In the rows, 128 means zero.
Named moves (each a turn or a mirror), then the moves between two rows, first move first; the first pair answered:
H:
[155 114 107 148 123 129 108 136 120  83 136  89 129  86] |-> [132 102  96 140 133 108 103 112 139  73 140 108 119 110]
[181  77 130 125 194 113 174 144  74 123 111 132 139 100] |-> [154  55 116 119 201  88 172 118  97 112 119 153 126 125]
[128 107 128  96 142 110 134 126 130 146 158 155 135 173] |-> [161 126 144 100 128 139 139 159 102 151 148 129 152 141]
R:
[ 51 162  89 132  91 142 160 153 146 190 119 167 135 132] |-> [ 45 142  81 122 108 120 160 131 159 179 133 179 129 150]
[154  95 111 144 142 125 109 119 154  50 154  87 109  92] |-> [169 137 144 136 112 165 123 170 115  93 145  69 132  75]
[126 114 117 149 145 121 127 113 129 122 123 145 119 145] |-> [129 130 121 160 134 145 124 132 123 125 106 131 119 128]
X:
[132 125 120 113 139 140 103 143 131 108 131 127 119 129] |-> [124 126 114 121 146 142 109 145 135 113 109 132 125 126]
[121 146 139 111 114 124 118 136 123 118 166 134 125 144] |-> [140 152 134 135 117 145 112 150 115 109 140 107 125 112]
[133 126 145  83 144 123 137 122 119 160 124 141 151 134] |-> [154 133 157  83 137 128 124 123 119 136 149 121 150 126]
G:
[106 121 108 126 137 119 143 135 133 166  97 161 129 157] |-> [101 149 130 112  97 134 124 149 139 148 144 142 120 166]
[122 142 141  94  98  96 126 142 135 188 152 141 140 153] |-> [143 143 142 111 111 110 134 155 121 206 122 132 153 127]
[173 134 160 177 116 165 116 127 130  69 175 101 108  91] |-> [179  88 134 196 179 140 138  98 129  86 115 125 118  91]
Pairs:
Each pair is two moves apart.
[134 119 140 165 106 138 141 137 140 112  77 123 153  98] |-> [117 113 158 110  91  99 145 115 152 110 154 149 146 156]	X, X
[ 90 110 101 116 135  91  92  76 180  51 185 145  95 170] |-> [160 140 108 165 124 157  75 130 147  29 140  73 112  70]	X, H
[ 92 145 135 137 126 150 139 149 121 151  94 152 135 133] |-> [119 152 150 124 119 150 146 163 106 156 119 141 147 127]	X, G
[164 127 146 113 121 138 123 139  98 158 169 111 144 115] |-> [154 106 138 106 145 112 137 115 105 171 158 133 147 135]	X, R
[132 160 127  95 101 113 122 163 105 143 137 157 158 153] |-> [132 120 104 105 148  85 122 130 120 135 117 173 154 157]	G, R
[154 110 122 149 166 112 108 111 145  76 129 112 116 100] |-> [144 108 126 147 157 108 101 107 149  69 140 119 112 111]	H, G
[128 108 122 130 147 105 137 100 119 130 126 142 130 147] |-> [108 130 121 139 118 122 110 106 135 102 141 125 109 138]	R, G
[ 43 140 138 103 118 125 117 119 127 166 156 135 103 174] |-> [ 71 119 150  84 133  96 124 109 118 165 181 132 114 183]	H, R
[115 100  99 140 144 135  75 123 151 117 115 128  97 104] |-> [113 128 112 139 124 167  85 150 133 147  94 127 109  99]	X, R
[136 129 154 120 118 135 126 147 130 159 110 129 123 120] |-> [129 117 149 114 129 121 132 131 133 164 111 142 123 133]	X, G
[125 147 127 113 138 157 133 174  85 196 127 163 125 141] |-> [157 139 130 111 153 152 134 176  75 188 133 152 136 125]	R, H
[153 147 152 128  99 116 121 127 119 104 177 113 127 131] |-> [104 116 108 158 130 109 117  94 148  94 121 144 108 134]	X, H
[129  96  88 153 179 126 145 115 132 157  48 147 147 121] |-> [107  90  75 167 167 119 107  97 171  92  78 133 116 122]	X, R
[192  94 164 142  94 132 138 131 136 123 202  80 129 108] |-> [181  96 166 135 114 138 179 148 109 200 151 107 157 115]	X, R
[160 112 127 125 148 113 128 125 124 132 143 120 129 136] |-> [146 114 123 129 136 117 118 119 139 113 150 116 119 136]	R, G
[128 104 127 122 148 102 137 109 132 125 129 143 112 137] |-> [139 140 140 138 117 145 121 143 118 120 119 107 114  99]	G, X
[193 157 152 147 141 154 150 158  99 139  93 109 149  77] |-> [161 118 149  89 164  82 169 108 120 149 156 167 141 166]	R, H
[133 129 127 115 135 112 137 118 126 141 138 143 137 137] |-> [156 127 128 124 139 118 129 124 118 132 132 129 133 117]	X, G
[ 85 130 124 174 148 140 124 111 117 116 105 141  98 103] |-> [ 93 165 155 147 107 155 120 138 105 120 153 129 102 113]	X, G
[140 124 143 110 139 134 117 145 119 160 110 122 159 102] |-> [137 124 151  87 131 120 116 135 124 158 140 131 154 124]	X, X
[126 123 129 149 112 142 120 124 149  98 142 120 114 132] |-> [150 136 147 134 112 146 143 146 118 142 133 116 136 131]	G, R
[147 110 128  97 137 105 125 108 127  95 181 122 135 131] |-> [171 136 139 116 130 143 135 146  96 122 142 100 155  90]	X, R
[ 89 107 120  90 133 137 126  99 152 141 159 162  98 182] |-> [142 124 116 152 134 195  99 137 129 101 105  96 100  86]	X, X
[122 109 120 107 119 144 104 124 117 108 147 132 146 108] |-> [115 100 109 115 138 142 124 125 113 129 115 144 152 107]	G, X
[ 81 121 139  90 102 117 142 110 152 141 114 167 136 152] |-> [ 98 119 151  73  98 111 143 113 146 132 142 155 137 157]	G, R
[ 79 128 141  99 143 110 145 123  97 223 105 200 158 190] |-> [ 71 184 162 105  49 155  76 145 130 119 192 135 117 164]	R, G
[115  80 101 128 156  80 110 118 110 159  88 159 140 124] |-> [166  92 126 118 129  82  80 134 107 100 161 104 130 100]	X, X
[166  67 125 114 195  84 154 104 109 152 116 165 146 146] |-> [105 100 127 112 118  99  94  97 165  70 194 144  98 165]	R, G
[123 114 132 107 130  99 131 104 137 140 152 145 118 156] |-> [150 124 123 154 138 135 117 125 124 123 105 108 122  89]	X, X
[121 141 124 104 139 124 127 113 121 156 110 129 123 131] |-> [129 138 125  96 135 113 113 105 128 134 139 123 117 135]	R, X
[ 96 132 105 156 124 153 125 127 142 135  97 136 119 118] |-> [103 132 130 110 122 128 145 126 132 164 134 156 134 161]	R, R
[138 133 118 141 148 154 134 141 123 136  80 121 127 101] |-> [104 115 108 124 152 126 141 118 143 138  90 150 119 137]	X, R
[106 125 119 121 135 120 148 122 128 160 137 134 116 137] |-> [137 135 129 138 128 140 130 137 119 131 145 101 113  99]	X, X
[137 171 177 102  92 146 131 158 115 143 161 119 146 123] |-> [163 152 176  96 113 131 134 146 111 131 176 115 148 120]	R, H
[161 122 164 115 104 165 157 168  92 160 116 123 168 124] |-> [148 119 167  92  99 147 163 157  94 173 135 136 165 152]	X, X
[118 110 127 129 150 114 130 115 134 114 135 122 128 150] |-> [140 116 134 139 153 134 136 134 118 125 112 108 139 122]	G, G
[ 95 129  94 166 141 142 119 120 149 127  71 141 114 109] |-> [ 76 138  96 157 123 144 114 115 159 122  89 141 108 121]	X, R
[153 136 133 135 119 145 134 149 115 131 115 103 135  96] |-> [121 120 119 112 136 116 155 124 122 165 105 145 137 140]	X, R
[104  79 101 144 173  96 124 105 161 110  96 157 117 139] |-> [150  90 124 145 153 108  97 118 158  59 148 111 113 112]	X, X
[ 85 146 124 162  97 168 106 131 140 107  95 125 108 111] |-> [106 130 131 140 131 149 146 137 105 174  68 156 135 128]	R, G
[129 145 135 153 101 152 120 140 130 117  99 105 102 114] |-> [130 129 122 157 129 136 127 127 130 127  75 117 109 116]	G, H
[134 134 128 134  97 144 107 144 116 134 119  92 130 120] |-> [112 121 126 117 112 116 133 129 121 167 112 128 138 157]	X, R
[139 119 127 126 133 117 122 111 134 117 142 133 127 145] |-> [154 133 132 134 125 139 121 128 125 119 133 113 135 118]	X, R
[196 133 164 109 135 125 115 153  96 114 160  95 145 115] |-> [186 101 135 134 154 110  99 117 126  75 153 101 127 113]	R, R
[162 115 138 112 143  85 112 117 133  72 185 110 119 123] |-> [125 122 103 170 163 128 122 129 130 111  61 121 125  83]	R, X
[142 177 147 138 109 162 131 153 105 135 146 122 141 116] |-> [147 154 151 110 124 126 145 130 107 138 182 141 143 150]	R, H
[150 143 121 188 138 124 168 119 114 172  65 119 143  98] |-> [113 139 139 125 115  79 173  92 135 176 151 158 130 180]	R, G
[109 131 116 136 137 127 136 114 130 141 105 140 127 122] |-> [110 147 128 128 113 132 120 124 140 118 143 124 120 124]	G, X
[ 78 161 132 127 119 106 132 124 166 147 114 144 120 140] |-> [ 98 176 152 115 107 118 141 147 145 163 119 133 134 136]	H, X
[106 124 118 128 130 139 151 148 119 156 111 154 154 156] |-> [129 132 137 108 111 139 140 158 115 135 169 134 157 159]	X, H
[109 154 134 129  96 174 142 158 126 143 123 114 129 124] |-> [ 98 137 128 123  97 146 122 131 154 101 161 115 107 145]	H, X
[ 59 127 130  98 106 122 132 113 159 129 125 153  98 161] |-> [ 71 130 128 110  95 135 112 116 165  92 138 133  93 141]	R, X
[131 135 179 131 100 135  98 189 115 152 153 108 133 120] |-> [ 94 123 160 131 113 127 121 180 116 194 113 143 140 141]	X, X
[135  89 128 144 144 116 163 110  97 163 122 112 131  71] |-> [140 117 150 130 116 134 160 127  86 156 157  96 133  70]	G, H
[149 134 150 120 123 158 127 140 122 132 137 134 135 129] |-> [118 115 132 122 135 141 127 119 143 131 128 157 126 149]	X, H
[112 159 144 130  94 142  69 116 152 139 154 118 127 129] |-> [ 97 155 127 148 108 150  80 117 153 166 105 132 132 123]	X, X
[129 139 139 136 183 104 133  94 122  88 161 137 128 105] |-> [104 150 126 154 187 126 146 105 118 126 104 152 133  96]	R, X
[ 71 192 140 139  84 163 120 165 126 156 124 117 116 111] |-> [ 30 153 111 133 117 118 123 115 158 148 123 160 102 157]	G, G
[115 121 150  80 127 128 165 129 114 176 146 151 138 172] |-> [181  99 141 112 168 130 160 132  95 152 115 116 150 115]	X, G
[126 117 136 115 114 127 122 123 132 126 149 134 131 145] |-> [142 107 123 140 138 130 120 123 126 119 115 128 134 115]	X, G
[137  81  94 147 151 114 104 103 171  81 101 134 151 155] |-> [134 101 105 139 152 135 136 131 138 149  58 152 176 158]	H, X
[ 74  83  69 151 160 103 128  84 158 122  66 167 117 149] |-> [ 91 177 141 117  41 171  97 158 136  94 170  99 108 128]	G, H
[119 129 134 146 143  98 127  99 134 121 118 136 121 131] |-> [137 146 156 139 119 113 116 117 124 115 141 114 124 116]	X, G
[122 128 132 160 124 158 120 136 131  91 108 109 107 104] |-> [ 98 107 122 145 142 128 131 103 144 105 109 149 100 146]	G, X
[112 144 171 102  77 158 133 150 135 132 131 134 140 100] |-> [128 135 176  85  86 141 143 140 127 135 146 138 146 115]	R, H
[110 118 158 110 170 106 154 125  93 185 112 160 133 154] |-> [167 124 183 100 160 115 139 145  78 156 152 117 140 128]	X, G
[131 118 112 175 136 163 153 137 110  73  93  70 130  82] |-> [139 102 146  86 141  96 195 118  98 131 180 123 147 173]	R, R
